The rows below come in pairs that one turn or mirror swaps. Which row does each named row swap with?
The rows were stretched afterwards, more along some directions than others.
Pevul: [ -4  15   1  21   0   1   9   2  33 -10   6  48 -25   7 -11   5   4]
peseb: [  4  32   6  31 -15   9 -20  -5  26  -2  -5  16  -5   3   3  16  -1]
Tizi: [  9  30   5  11  -9   7  -3  19  12  -3  -2  19 -35  -9  -4  13 -11]
depad: [ 13  21  -7   5   1   8  -6  13   6  -1   4   8 -39  -4  -3  18 -10]
favi: [ 15  26  -1  14  -9   9   2  12   7  -3   3  18 -40  -4  -9  29 -15]
balo: [  3  28   5  29 -14  18   2   4  12   3 -11  38 -21  10 -12  37  14]
zavo: [ 12  30  -7  11  -6  13  -5  11  12   3   6  18 -45  -3  -5  21 -21]
tov: [ 14  -2  -6  14  -7  -7  12  -6  23 -15  -9   5 -25   5  -7  17  12]
gava: [ 16  31  -6  40 -30  23  19  -3  17 -13   3  45 -28   2 -12  39   1]
lel: [ -1  25  10  29  -9  14   4  -2  16   1 -13  40 -17   7 -13  28  22]
lef: [ 16   6   8  26 -16   2  15 -14  14 -10   6  25 -12 -14  -9   3  -3]
zop: [ 12  33   6  34 -27  17 -22   6   9  -1  -5   1   6 -16   1  18   0]
vuki: [ 16  19   7  35 -22  18  13 -10  19 -14   4  29 -11 -20  -5   3   2]
kanen: [  1  21   3  29 -11  17   3  -5   7   9   1  40 -10  -1 -15  25   2]
tozup: [  5  24   4  26 -10   8 -24  -3  24   1  -7  19 -11   9   2  14   2]
vul: [ 12  33  -5  38 -24  19  22  -4  21 -18   3  38 -26   5 -17  35   9]
Suvu: [ 13   5  -4  20   3  -6   5  -7  27 -12 -11  11 -27  12 -12  11  20]
kogeg: [ 11   5 -10  23  -4  -2  11   1  23 -14 -10   5 -19   6  -8   9  19]
nad: [ 18  29  -6  19  -5   8   2   2  39 -11   2  20 -35  -1  10  10 -16]
mazog: [  8  28   6  31 -22  14 -26   6  12  -1  -6  -1   3 -11   2  17   2]
tole: [  3  29  10  29 -18  10 -25   7  10  -2  -4  -1   4 -13   0  16   8]
Bav: [ -4  22   2  27   3   5  -1   1  34  -6   1  45 -28  17 -16   6   8]
femit: [  3  21   2  19  -6   6 -23  -7  23   3  -8  12 -15  10   1  17   2]
mogiv: [ 18  25 -13  14  -2   7   7   3  39 -11   2  20 -35   1   9   8 -11]
ruke: [  1  30   5  28 -14  15   5  -1  16   2 -15  36 -19  11 -13  32  19]
Gavut: [ -3  30   8  31 -17  21  -1   0  15   2 -13  39 -15   9 -12  30  21]
nelon: [ 16   2  -5  16  -1  -9  12  -1  25 -14 -11   9 -31   3  -9   8  10]
zedo: [  4  18   4  24 -14  22   4  -8   6  11   3  36 -13  -1 -14  25   4]
bep: [ 12  21  13  34 -15   7   9  -7  25 -13  11  28 -10 -18  -4  -2  -4]
vodiz: [  5  25  11  36 -22  16  12 -10  18 -11  10  28  -6 -15 -10   4   1]
seso: [  3  22   4  29 -16  20   3  -8   2  10   3  36  -4  -6 -12  23   3]
bota: [ 18  18  -9  17   5   2   3  -3  38 -11   8  21 -36   6   3   6  -9]
zut: [ -2  14   8  25 -10  14   0  -6   5   7   3  35  -8  -1 -16  26  -1]
zes: [  6  20   1  29 -12  19   1  -5   6   9   4  40  -9  -4 -14  25  -3]
kipu: [  2  27   7  26 -12   9 -30  -3  22   2  -5  11 -11   7   0  19  -4]
Sudat: [ 14  24 -12   4  -4   9  -3  16   8  -5   1  12 -37  -7   0  19 -13]
dob: [  6  35   6  26 -25  19 -27   8   5   3  -6  -1   1 -12   3  21  -2]
vofeb: [ 10  32   2  25 -26  19 -25  -2   7  -2  -4  -1   3 -14   2  22   0]
faf: [ 17  25 -12  39 -30  21  23  -7  17 -16   5  41 -23   4 -12  36   3]
vib: [  9  12   5  35 -24  13  20 -13  20 -10  11  29  -7 -14  -8   2  -1]
mir: [ -6  17  -7  26   3   6   2   6  30  -6   7  43 -25  14 -12   3   1]
pizi: [  0  12   3  24   2   0   5   4  32  -9   4  46 -30   7 -13  -1  -1]

mazog is swapped with kanen
zavo is swapped with vuki
Bav is swapped with Suvu

The rows below come in pairs that one turn or mirror swaps. Which row does each named row swap with?
The rows were stretched afterwards, more along some directions than others.
sak: [ 10   5 -31   0   5  13   5  -9 -17  -3  16  17  -3   6   3  12  35   1
  37  -3  -5  25   1  19   5   7 -16]
kib: [  5  12 -14  -9  27  29  12 -26 -18   6  13   0 -19  11 -16   7  36   1
  17  18   1  19   7   8  -6   5   6]
bopov: [-11  -1 -11 -16  -6  20   9 -22  -9 -12 -28  10  -4  13 -10   6  16  13
  12   5   3   1  12  21   4   1 -27]
Fugiv: [  9  14 -22  -9   6  24  16 -18 -14  -5   3  33  10   9   5  12  23 -17
  22   2  -7  30   8  31  -2   5   0]
bov: [-13   8 -37   0   8   7  18  -8  -2   3  37  17   4   3   1  11  25  -5
  21   2  -9  17 -12  36  14  15  -4]
kog: [-16  19  -4   7   7   9   3  10   1  -8 -12  18  -5  16 -17  31  -6  14
  17   5 -12   8  -5  -1  -5   4 -16]
Gapo: [-16  13 -29   3  17  20  29  -8 -30  19   3  21 -34  16 -10  31  30   0
  11  34  12  39  -1  24   9   2  -2]
Buno: [ -4  -2   2   8  -2  23   1 -21 -35  -3   3  12  -7  10 -21  13  38   6
  30  -4   6  12   6  22   5   7 -13]
tirar: [  3   1 -39  -3  13  12  23  -7 -23  -8 -11  23   1   4  39  17  28  -6
  41   2   2  26  -7  28 -12   8   1]
kitu: [ -7  30   5  17  10   7   8   9  -8 -19  -4  14  -5   7 -30  29   5   8
   9  11  -7  14  10   5 -10  -1 -10]
Veg: [ -3   6   2   3   3  15   6 -20 -29  -7  -1   8  -3   2 -14  16  30  14
  23  -4   9   7   8  10  16   3 -14]
simi: [  1  12 -29   0  13  14   0 -21 -20  12   7   4   7  15  20  11  19   6
  12  -2  -1  13   0  10 -10  18  -2]
vazo: [ -9  19 -46   1   6  -3  26   1 -36  14  -3  14 -14  -4   7   4  10   4
   7   5 -10  22   1  36   9  -5  13]
ses: [  5  11 -15 -11  18  25  18 -30 -12   6   3   0 -16  15  -2   5  35  -3
  23  11   0  12  10   2  -5   3   1]
pugus: [-11   7 -10  10  -2  19 -17  -7 -28  14  15   7   3  13 -30  17  41  -6
  25   6   7  13  19  11   2   8 -20]
durat: [ -4   4  -2  -7  17  30  10 -26  -6   3   4   2 -12  13 -15   6  28  -3
  15  18   2   8   1  -2 -18  -2  13]
fuga: [  5 -13 -27   3  -3   9  -1 -10 -47  21   3 -17 -19  -1   2   9  29   3
  25  20  13  14  12  39   9   6 -16]
pami: [-21  16   0  -5 -17  15  -9  -9 -18  -9 -12  -1  -2 -13 -31   4  16  -8
   5   3   7   0  17  10  -1   3  -9]
gek: [ -7  22  11  12   2  15  -7  10  -3 -11 -12   8   6  12 -14  25  -2  10
  20   4 -14   5  -2   4  -5   4 -13]
gos: [  8  44 -33   6   3  13   9 -13 -23  12  38   1  -6  21 -18  11  40  -6
  15  11  -1  24   7  22  -4  16  18]
Kebo: [ -2  16  -7  14  13  17  28  -6 -24  -2  16  32   1   4 -12  24  16  10
   7   4  10  38  -7  16  10  10   1]
Niza: [ 20  12 -13  24   9   5  -5   3 -23  27  20  -9  15  14 -10   5  23   1
  28   8   5   6   8  14   7  19  -9]
ref: [  4  24 -31   0   7  19  14 -12 -29  14   5  13 -19  21  19  30  25  15
  40   7  -8  19  -9  22   9   4  -8]
Samag: [-23  20 -16 -16 -14  29   5 -21 -10 -13   3  -1 -11  -5 -40   7  13  -5
  15   7   1   3  -7  16 -11   5  -7]
Pag: [-23  12 -49 -10  12  10  33 -16 -20  26  -9   9 -27  17  -8   5  15  12
   7   8   7  18  -3  14   0  -3   3]
tetob: [-13   2 -11  16 -10  19 -10  -4 -28  28   6   4   9   1   0   3   3   8
   8   1  15  22   6  15  21  17   4]
guki: [-10  19 -31  20  12   7  27  -4 -41  14   0  20 -18  22  12  33  29  -5
  21  22   8  31   5  35   1   7  -2]
ninu: [-18  22  -6   3   5  18   4  -2   1  -4 -11   8   3   6 -20  23  -8  16
  10  15  -2  10  -7  -4  -7   4 -12]
dete: [-10  16 -16   6   7  18  22  -6 -14  -1  19  39   8   7 -16  27   7   7
   8   2  11  37 -10  10   5   6  12]
kada: [-18  16 -12  -9 -10  21   6  -8 -12 -12   6  -5 -10  -5 -34  -4  13 -11
   7   7  -3   4  -5  13 -21   3   6]
vubo: [  2  10  -9   9   7  14  10 -19 -51  20   6   1  -9   4 -29  18  37  20
  25   8  20  14  27  24   8   8 -24]
ges: [-12  -5 -20  -4 -10  16  21  -7 -28   8 -21  16   3  -9   1  -5   6   8
  26  13  14  13   2  37 -17   4  -3]
pano: [ -8  15 -36 -21  10  31  13 -13 -12  12  29   5  -7  15 -13   9  14  16
   8  -6  -5  26  -9  23  -3  11  -3]
gak: [-19  17   4   7  15  23   6   2  -3  -5  -6   9  -1   9 -24  31   4  14
  15  17  -1   9  -4  -1 -10   4 -15]
Fid: [ -1  -6 -24  -1 -10  20  16 -22 -12  12  -8   6  -3   8  24   9  21   5
   3   8  10  20  11  28  12  -3 -10]
guro: [-24  17 -12  -8 -16  20  -6  -9 -26  -8   1   5 -10 -11 -37   1  12  -6
  10   4   3   4   3  15 -15   4  -1]
Zof: [ 13  13 -28  -5   2  20  14 -12 -12   1   7  22  11   5  17   2  15 -13
  18   5  -6  27   9  28   1   8   2]
zibo: [-10  28 -12  28  20  22  18   3 -36   5  33  20  -2  23 -17  34  37   9
  39  -2   5  31  -1  24  -1   7  -3]
zanu: [  6  15   2  17 -11   9 -17   4 -23   3   9  10   5   7 -22  13  29  -5
  41   5  11   8  10  29 -11  15 -17]
Rurob: [-13  23 -22 -21  14  24  34 -19  -8 -21   6  36   5  -4 -23   8  19   1
  18  20   6  29 -10  17 -27   6  18]
sezam: [-10  10  -6  15   8  17  24  -5 -23 -11  12  43   6   0 -18  26  14   7
   8   2  12  38   2  18   8  10   4]
muk: [  3  11 -18  11  20   7  28  -9 -30  14  -3  19  -1   0  20  25  30   2
  20   8   2  19   7  22  18   5  -6]
febi: [ -3  23 -27  15   5   0   4   2 -11  -5  23  13   9  19 -16  20  16 -10
  16   0  -9  24  10  26 -19  11  30]
befeb: [-24  23   4  -1  -9  26   2  -7 -21  -5   7  -2 -13  -9 -51   2  10  -3
  -2  11  11   5   4   3 -14   0   4]
Bobus: [ -5  15  -1  18   1  17  21  -5 -25  -9  11  38   4   0 -18  21  14   6
   9   6  16  35   2  20   8  10  -2]
piva: [  2   0 -12   8  -8  12  -1   3 -46  25   5  -2  -3  -5  12 -10  13 -15
  16  16   1  16  -5  18   0   4   9]
dilib: [  1   3 -13  12   7   7  10   7 -20  12   7 -14 -29  26   4  21  12   6
  17   9   0  12  -6   4  -4 -10  -2]
Vetu: [-16  24   3   0  10  23   6  -3  -2 -11  -4  10  -5  13 -22  31  -1   7
  13   8 -18   9 -12   0  -5   3 -11]
paz: [-11   4  -4   2  -1  23   6 -25 -31 -13  -5  18  -4   4 -13  21  35  11
  20  -7   9  14  11  15  14   3 -13]
gidef: [ 10  -6 -30   6   1  14   2 -13 -50  11 -13  -8 -13   7  13  10  27  -6
  29  12   8  13  11  45  -5   2  -4]
Nuza: [  4  15 -28   3   9  13  22  -1 -46  15  19  -3 -22  -1 -12  15  18  11
  13  13  11  23   4  43   2   4 -14]
Zodig: [ -8  19  -5  -4   8  13   2   4   0  -4 -12  -1   1  12  -9  16  -6   7
   6   6 -16   3  -8  -8  -8   2  -8]
Peti: [  3  11 -17 -11  -2  27   7 -15  -2  -4   5  25  12   6   1   3  13 -18
  16   4  -6  22   3  23  -9   2   4]
kegi: [-16  15 -23   9   5  18  20 -19 -25  22 -25  10 -20  11  24  20  19   9
  26  24   9  13  -5  25  15  10 -17]
kerib: [  0  10  -6 -16  16  27  12 -29   1  -3   3   4 -12  16 -16   6  28  -5
  20  10  -5  10   4   0 -18  -3   7]
posi: [-20  24  -4  -1  10  12   4   5  14 -18  -3  10   6  12 -19  27   0  11
  12  -3 -16   7 -13   1  -3   2 -16]
voz: [-22  21  -9  -6  -9  18   6  -6 -23 -12   3   1  -7   2 -38   7  21  -7
  15  -4  -3   4   8  26 -16   7  -5]
vigi: [ -3   2  -7   4  -1  19  11 -23 -32  -1   3   4  -5   1  -8  11  30   8
  17  -8  11  11   0  18  20   3 -10]
begu: [-24  15 -33   3  16  31  25 -20  -4  15   3  24  11  15  15   8  13   0
  33   1  -2  17 -26  20  -4  16   8]
sez: [  2  14 -31  -2   4  27   9 -14  -8   3   1  28  13   9  20  11  17 -16
  19   6  -1  29   3  31   6  11   3]
gup: [ -2  34  -2  13   5  -2  -4  -1 -16  17  18   3  -6   5 -32  11   3  10
   4  21   5   6   5  -1  11   3   1]
garuf: [  3  11 -18  -6  -2  26   5  -9  -8  -6  10  23  11  12   5  11  20 -15
  15   3 -10  21   4  30  -7   3   5]
fef: [-24  17  -4  -8  -7  19  -1  -9 -14  -9   4  -2   3 -15 -39  -8   3  -6
  -6   2   4   6  -4   8 -17   7   7]
sena: [-22   7  -1  -4 -13  32  -1 -16 -18 -11  -3  -4  -9  -6 -37   5   8  -8
  10   2   5   2  -3  15 -20   5  -3]
luta: [  4  15 -18   4  24  12  40 -15 -32   4  22  13  -7  12   2  14  48  -5
  22   5  -2  23   8  31 -11  -2  13]
mak: [ -6  12 -59 -18   2  13  23   2 -21  12   4  27  -1  10  10  12  23   3
  30  -6  -5  35  -6  45  -7   7  -4]
dono: [ -2  15 -34  -1   9  -1  17  -8 -20  15   7  19  -1  10   9   2  10  -7
  -2  -8  -1  23   7   2  11  10  16]
Fuv: [ -8  21   0   2  11  18   7  -1  -7  -8 -12  10   0  16 -24  24  -4   8
  15   6 -11   7  -6   1 -15  12 -13]
maz: [ -2  -3 -16  17  -5  20  15  -7 -47  31   6   9 -21   4 -11   3  12   2
  17  13  23  19   2  25   4  11  -7]
Sizo: [-25  19 -10  -3 -15  25   0 -12 -22 -14  -3   0  -3  -2 -25   6  14  -7
   7   5  -2   4   8  31 -16   7   4]
zagot: [-26  27 -27 -16   4  19  36 -13 -18   1  -9  21 -28  23 -15  28  24  22
  14  10   3  18   5  21  -3 -12 -16]
gezek: [-21   4 -35  -3   2  16  20   2 -24  17 -17  17 -31  13  -2  26  27  11
  11   2  17  27   8  18   2  -4 -23]
malun: [  0   5 -13 -15  14  29  18 -36  -5   0  -1   6 -19  12 -17   9  31  -3
  19  13   6  16   7   6  -8  -3   1]
pobu: [  0  10 -25   9  -6  17  22 -22 -36   0   5   5 -30   4  -4  20  37   5
   0   8  13  24  24  40   9  -1 -13]
kabi: [-16  28 -32  18  -8  12  31 -14 -21  -2   1  37  -3  16  -3  36  29   4
  30   5  12  32  12  49   6  11  -8]
guf: [ -8   1 -32 -10   5   6  20 -14 -34  16  -2   4 -32   0   2   0  14   8
 -16  17   1  21  12  14  29  -2 -11]

ses is swapped with Zof
gos is swapped with Niza
befeb is swapped with gek
Bobus is swapped with Veg
bov is swapped with simi
Gapo is swapped with gidef
kitu is swapped with pami
malun is swapped with Fugiv
guf is swapped with tirar
Samag is swapped with Fuv

